Each path is a new rotation, seen through one point. The rows after it are directions, each followed by how far the rotation turns it, in degrees a step (0 if it stays put).
Each turn is a multiple of 5 degrees from 10 to 175, or 0.
Each row of a path follows its step; steps can be skipped.

step 0: [ 23.3   4.2   9.4  -9.0   5.7   7.8   8.1 -26.0   8.0 -16.8  34.7 -24.3
 -38.5   5.0   2.2   5.8 -32.6  -4.2  -9.7 -10.8  11.5  41.9  26.9  30.2
  53.6 -15.1  14.6  13.8 -29.2  -4.5  -2.5 -15.7 -34.9   8.6  -5.6 -13.8
  -0.8   2.5 -29.5  -4.0   0.9  -8.9 -44.4  -3.5   9.7  15.0  22.8 -18.0
  -8.4   0.5  17.0 -13.9  20.4  13.5 -10.0 -26.4   4.2  10.5  -7.6  -8.2
 -30.7  31.3  22.1]
step 1: [ 37.5 -17.3  35.8 -12.0  27.5 -10.9   0.5 -18.3  -1.1   3.3  56.5  -3.2
 -21.8  39.6  12.2 -16.2   3.2 -23.1  -0.8  16.0   9.2  22.6  13.0   7.9
  42.7 -18.0  26.8  -4.2  12.2 -16.9   0.6 -19.3  16.4 -22.8  -5.4 -32.5
   4.9  10.0  -1.2 -28.6  25.4   0.0 -19.5  10.7 -38.2  22.3  11.2  -0.5
  17.3  -0.2   3.3  -9.9  10.8  36.5   1.8  -3.8   9.7 -20.9  14.1  -8.1
  18.6  22.2   0.1]
step 2: [ -0.7   1.7  -0.9 -29.6  10.7  -4.8  13.7  -6.3  -1.8   2.5  23.2  18.3
 -42.5  14.2 -11.8   1.3  -5.3 -14.9  29.6   1.3  25.8 -11.1  42.9  15.1
  13.7  19.7  20.7  25.3  33.1  20.5  14.7  -6.0   2.7 -17.1   2.6 -50.2
  25.5  23.3 -17.2   2.6   9.6 -14.0 -30.5  -6.3  -6.5  21.8  40.3   9.6
  46.4 -22.1  28.0  -8.8   6.7  -1.8  12.0 -24.6  19.6  -5.8 -18.7  -0.5
  -5.8  15.0  11.5]
step 3: [  8.0  -6.8 -13.2 -23.3 -28.7 -27.0   9.7  -3.0 -18.1  -6.7  17.8  31.7
 -10.7   2.1  20.2 -14.0  23.9  -4.2  13.7   6.9  24.5 -13.0   6.8  -3.1
  -0.5  17.1  14.1  -2.0  30.8   4.4  43.3  -8.3   6.5 -37.1  22.9 -13.5
   8.8  15.3  24.2 -10.0  40.1   1.3   2.2   0.8 -38.2  13.3   6.0  30.9
  38.8  -0.9   2.1  -2.4  24.1  18.8  33.2 -18.4  22.9 -31.7  20.3   3.0
   0.8 -20.2 -37.9]
step 4: [-26.9   4.8 -43.8 -28.7 -31.2  14.1   3.5  -2.7  16.7 -22.9 -17.4  14.4
 -28.1 -36.9   6.8  16.3   2.8  12.8  15.6   7.0  24.0  -0.5  -2.4  -8.2
  -6.7  52.2  -0.7  28.2   0.8  19.6  24.3   8.2 -14.0  -5.4  -3.9   1.3
 -16.6  10.4  -6.0   2.4  17.9   0.1 -22.1  -2.4 -19.2  27.8  28.0  24.5
  19.8 -28.2   7.0 -13.1   5.2  -9.2   4.6 -37.7  12.2  -4.2  25.2   4.9
 -41.4   5.9 -33.4]
step 5: [  9.6  14.9 -29.2  -6.4 -13.9  -1.4  14.0 -19.1  -8.8 -24.3   1.8  17.7
  -4.7 -22.9  34.9   5.9  14.0   8.7 -12.8  21.0 -11.2  29.1  -6.9 -26.7
  33.4  15.6  -2.6 -30.0 -20.3  -6.4  19.9  -9.6 -15.6 -14.0  16.5  23.4
 -40.4 -10.1   5.5  -1.9  37.4  24.3  -5.0 -12.8 -17.5  12.6  -6.6  15.9
  -4.2   4.0 -22.1   0.9   4.4  20.6  15.5 -45.7 -30.4 -23.5  46.2  -1.4
 -30.9   3.6 -23.0]
step 6: [  8.7  15.4 -19.9  -8.9  27.4  34.6   5.3 -16.2  14.5 -16.1   9.4 -18.9
 -34.7 -25.9 -21.6   9.4  12.7  10.7   9.9  29.5 -11.1  26.4  -1.4 -35.0
  25.3  36.5  -4.3  -4.3 -10.5  -4.3 -25.4  -2.8  16.2  -6.0  -7.8   9.2
 -23.9  -3.5 -24.0  -3.6  12.9  22.0 -32.7   2.8 -13.2  25.7  14.2   6.7
  -4.9 -36.6 -17.1   0.1 -38.3  -3.6 -21.5 -31.6 -35.9  -5.7  16.9   5.8
 -16.3  40.9   2.5]
step 7: [ 49.4  36.3   0.3   5.9  25.5 -14.9  32.4 -25.3 -36.3  -4.0  34.4   8.5
 -20.1  -4.8 -18.8   2.2  15.4  12.9   8.1  15.2 -31.8  14.7  22.8 -13.8
  31.5   4.8 -16.0 -36.7   8.5  -7.7  -1.2 -23.0  24.0 -26.4  26.7   6.1
  13.6  -3.9  -3.2  10.3  36.4   1.3  -8.9 -11.5  15.5  -8.9  -6.6  -4.3
  -8.4 -12.9 -13.5  15.5 -27.9  -0.2  12.0 -27.1 -34.1 -23.0  -5.6   2.6
   6.8  21.7  20.2]
step 8: [ 46.5  16.9  -3.6  -6.6  13.4  -9.2   2.9  -9.0  -7.9  -6.4  18.6 -13.7
 -45.4 -13.8 -47.2  -4.0  25.1  32.4  20.1  14.0  10.6 -10.6   1.3  -2.7
 -22.8  29.0  -2.4  16.0  14.3 -18.2 -10.0 -10.6  44.3 -37.8   4.1   9.4
  29.8   4.2  -3.7 -11.0  21.4 -20.9 -23.3   6.9  -1.7  13.0  -0.7   2.1
  -8.5 -40.6  -9.2  20.0 -26.3 -20.2 -19.4  15.4  18.2  -8.5 -28.3   9.9
  14.1  15.6 -14.4]
step 9: [ 46.0  31.6  -0.4   6.6  -9.7 -35.7  21.8 -20.3 -19.6 -11.1  -7.6  37.6
 -16.2  -7.6  13.1  22.3  -9.7  46.8   2.4  -4.3  11.1  -2.5  13.2  29.1
 -14.6  16.5 -13.2  -5.4  -2.1  -0.5  22.1 -26.3   8.6 -29.6  19.9  22.3
  34.2   8.2  12.5  -3.0  30.7 -46.1  -2.1 -24.2  30.2  -1.3   1.0  -4.9
 -24.3 -12.8  12.8  19.9  16.9 -16.3   9.5  -2.5  30.8  -5.3  -7.4  -7.9
  -2.2   4.5 -20.4]
step 10: [ 28.0   2.7  -2.7   9.1   0.0  -8.2 -21.2  -6.3  15.2 -22.4 -24.8  -0.5
 -19.2  -7.1  18.6   1.5   2.3  59.5  -1.7  13.6  38.3  15.2 -15.9  -0.5
 -24.9  13.1  23.6  10.7 -26.0 -10.5   0.0 -21.8  -5.6 -24.4   3.2  22.7
   0.0  15.4   0.9 -44.8  -2.0  -9.8 -23.2  -2.1  -3.4  35.7   0.9   2.0
 -13.2 -12.3  -7.7  20.9  43.2   2.4 -37.1  17.1  31.6  -0.3  -1.0   1.4
  -5.4  12.2 -47.5]
Speeds:
[ -6.1   0.4   8.7   3.0  -1.9  -2.8   8.9  -2.7  -2.0   0.4  -7.0  -6.1
   3.5   2.7  -7.5   7.4   5.5  -4.2   4.4   2.4  -2.7  -1.4  -6.4   4.1
  -2.1  -0.2   5.4   4.4  -6.1  -8.8   6.9  -3.8  -0.3   1.8  -1.0  -6.2
  -2.9  -1.0   2.5   4.4   4.7   7.6  -5.7  -9.5  -3.0  -3.9  -4.2  -0.6
   2.4   4.4   4.2   3.1   3.8 -11.1  -1.2  -2.1   1.5   0.3   4.0   3.4
   5.8  11.6  -3.6]	0
[  3.5   2.8  -3.8   7.0  -2.9  -6.2  -9.7  -2.6   4.5   3.4   3.6  -1.5
  -4.3   5.1  -3.5   0.3   5.9  -2.1  -3.3  -1.9  -2.2   6.3  -0.7   8.5
  -5.6   1.8   4.8  -1.1   2.6   5.8   2.6   3.4   7.9  -1.4  -1.7   7.4
   7.3  10.4  -5.8   0.2  -1.0  -3.7  -5.5  -3.0  -0.7  -4.7  -2.7  -3.2
 -15.9   7.8  -5.8   3.2   5.2  -4.1  -2.5  -1.6  -6.0   1.7   0.2   3.3
  -1.8   5.1   4.5]	35
[ -1.5   4.6   6.8   3.8   3.7   4.8   0.1  -3.0  -1.7  -2.6   4.9  -1.9
   5.6   2.0  -2.5  -5.7   6.1  -0.3  11.0   2.4  -4.4  -3.1  -2.2  -6.6
   0.9   6.2  -3.3  -5.9  11.0   2.8  -2.9  -0.8  -0.9  -2.0   4.9   0.8
  11.9   4.5  -2.0   4.5  -3.3   7.6  -0.6  -4.0  -1.3   1.2   0.2  11.6
   2.4   3.6   5.6  -8.6   5.6   4.2  -4.6  -2.2  -2.4   2.7 -11.3  -1.6
   5.9   0.4   4.3]	70
[  0.2   2.5  -1.1  -2.1  -7.2  -1.2   3.2  -2.6   7.3   2.2   5.9  -4.6
   5.1  -5.8   2.5   7.7  -4.0   0.2  -4.4  -1.2  -5.8   7.2   0.3  -5.7
 -10.6   5.1  -0.3  -3.0   0.1  -4.3   4.5   1.6   8.6  10.3   4.4  -8.1
   4.7  -6.2  -0.8  -0.2  -3.4   4.8  -3.8  -0.5   6.5   5.3   7.9  -0.2
   4.1   2.8 -11.2   1.1   7.6   3.1  -0.6   3.4   0.3  -7.4  -0.6  -9.0
  -0.6  -0.4   0.3]	55
[ -6.3   1.4   0.1   1.9   0.7 -10.5   1.7  -3.2  -7.9   2.9  -2.2   0.8
   3.5   1.8   0.6   0.9 -10.1   8.6  -6.5   7.9  -4.3  -1.1   7.7   0.8
   2.0  -1.5  -1.2   1.0  -2.1   8.3   1.0  -5.0  -5.3   1.1  -0.9  -2.6
   3.8  -2.3  -6.1   9.4   1.3  -1.7  -4.1  -5.5  10.4   3.2  -4.1  -2.3
   0.8   0.2  -3.7 -11.4   2.9  -3.7   6.9  -8.9   1.4  -1.5  -3.0   8.3
  -4.9  -3.2   5.3]	160
[ -0.4   0.4   3.8  -3.9  -9.3  -5.3   3.7   1.6  -4.7  -3.9  -0.6   4.1
   8.0   9.6   7.1  -0.2  -3.0  -3.3  -1.6   9.0  -1.7   3.9  -7.7  -1.8
   0.2  -7.3  -1.2  -9.7   9.0  -3.2   3.1  -0.4   0.9 -12.2   1.8   3.7
   3.6  -5.4   4.1  -1.9   4.1  -4.6   3.0  10.8   1.6   3.7   0.8   0.3
   0.1   3.5  -6.2  -3.0  -0.6  -2.1  -0.7   4.8  -4.5   4.3   7.8   2.2
   2.6   8.6   1.4]	170
